In the data rows, the value 128 means zero.
Here are some points:
[117, 124, 115, 135, 157, 125, 127, 114]
[123, 132, 110, 146, 146, 125, 127, 115]
[150, 121, 153, 178, 144, 148, 69, 159]
[124, 130, 111, 139, 145, 116, 129, 123]
[135, 119, 118, 149, 173, 117, 108, 133]
[123, 131, 112, 140, 147, 117, 130, 123]
[130, 126, 110, 139, 146, 119, 128, 116]
[109, 218, 114, 129, 88, 159, 172, 102]
[123, 128, 112, 137, 146, 117, 127, 119]
[191, 57, 159, 22, 78, 96, 119, 237]
[121, 219, 131, 113, 72, 122, 162, 93]
[122, 128, 115, 132, 147, 122, 126, 117]
[123, 130, 117, 139, 145, 123, 130, 115]
[122, 131, 112, 136, 147, 122, 127, 117]
[123, 130, 113, 137, 150, 116, 127, 121]
[108, 201, 110, 138, 109, 178, 172, 109]
[181, 14, 189, 3, 54, 88, 128, 229]
[126, 126, 110, 140, 146, 119, 130, 124]
[125, 127, 109, 136, 146, 119, 130, 116]
[121, 130, 113, 134, 146, 122, 134, 114]
[157, 45, 174, 59, 118, 127, 127, 178]
[121, 126, 111, 136, 145, 121, 135, 123]
[123, 126, 117, 136, 147, 118, 126, 115]
[151, 111, 191, 192, 109, 143, 67, 172]
[124, 127, 109, 136, 147, 119, 129, 119]
Then 16 other points, each followed by its number:
[123, 127, 111, 135, 145, 118, 128, 118] 0
[124, 126, 112, 136, 146, 120, 129, 114] 1
[100, 140, 141, 188, 147, 211, 90, 133] 2
[122, 126, 112, 140, 147, 122, 134, 118] 3
[121, 128, 110, 136, 145, 123, 127, 114] 4
[119, 221, 135, 116, 49, 119, 177, 93] 5
[140, 123, 107, 157, 184, 119, 108, 139] 6
[122, 126, 111, 139, 146, 121, 128, 116] 7
[107, 133, 117, 157, 148, 135, 117, 112] 8
[117, 125, 120, 147, 146, 134, 117, 111] 9
[123, 132, 118, 139, 150, 117, 133, 116] 10
[118, 196, 102, 129, 118, 162, 156, 108] 11
[125, 127, 111, 136, 146, 119, 128, 118] 12
[127, 114, 123, 138, 144, 119, 116, 136] 13
[114, 124, 125, 158, 141, 142, 110, 113] 14
[120, 128, 110, 139, 159, 116, 124, 118] 15
Which of these numbered points is nearest to each point below, looking only along the 2 directions in which the first points spread most? Its number follows each.
[123, 128, 111, 135, 146, 120, 132, 115] > 4
[116, 220, 130, 116, 52, 123, 178, 90] > 5
[113, 118, 188, 199, 126, 242, 70, 147] > 6
[121, 129, 110, 136, 148, 122, 128, 115] > 10
[131, 121, 118, 129, 131, 125, 121, 122] > 0
[127, 130, 111, 133, 145, 122, 133, 114] > 4
[124, 128, 111, 139, 149, 119, 126, 116] > 7
[101, 144, 147, 187, 142, 211, 89, 128] > 2
[124, 126, 116, 136, 146, 120, 129, 115] > 12
Now 16 new points, numbered from 0 again:
[113, 122, 178, 178, 130, 213, 85, 130] 0
[152, 29, 178, 32, 86, 92, 133, 180] 1
[125, 128, 109, 140, 149, 116, 124, 117] 2
[124, 128, 111, 136, 145, 119, 127, 117] 3
[125, 127, 113, 134, 150, 122, 134, 115] 4
[123, 123, 114, 130, 142, 115, 128, 115] 5
[118, 126, 111, 138, 154, 122, 126, 122] 6
[123, 130, 110, 135, 147, 119, 129, 117] 7
[116, 124, 118, 134, 160, 128, 129, 108] 8
[118, 181, 148, 101, 46, 88, 170, 89] 9
[121, 128, 110, 137, 146, 121, 126, 120] 10
[124, 126, 115, 134, 146, 119, 127, 115] 11
[126, 128, 113, 138, 145, 117, 129, 119] 12
[119, 222, 128, 113, 52, 128, 174, 95] 13
[104, 216, 129, 142, 104, 189, 187, 108] 14
[176, 69, 162, 58, 84, 111, 107, 220] 15
The same question for these:
[121, 131, 109, 143, 150, 120, 127, 117] > 8
[121, 132, 110, 143, 148, 122, 127, 115] > 8
[122, 128, 109, 137, 145, 119, 127, 115] > 7
[109, 235, 123, 137, 86, 167, 191, 88] > 14
[122, 127, 109, 139, 145, 122, 127, 116] > 10
[113, 213, 147, 128, 52, 119, 180, 92] > 13
[126, 130, 111, 135, 147, 119, 131, 120] > 4
[174, 50, 185, 0, 24, 39, 140, 199] > 1
[126, 131, 110, 141, 161, 122, 125, 118] > 8
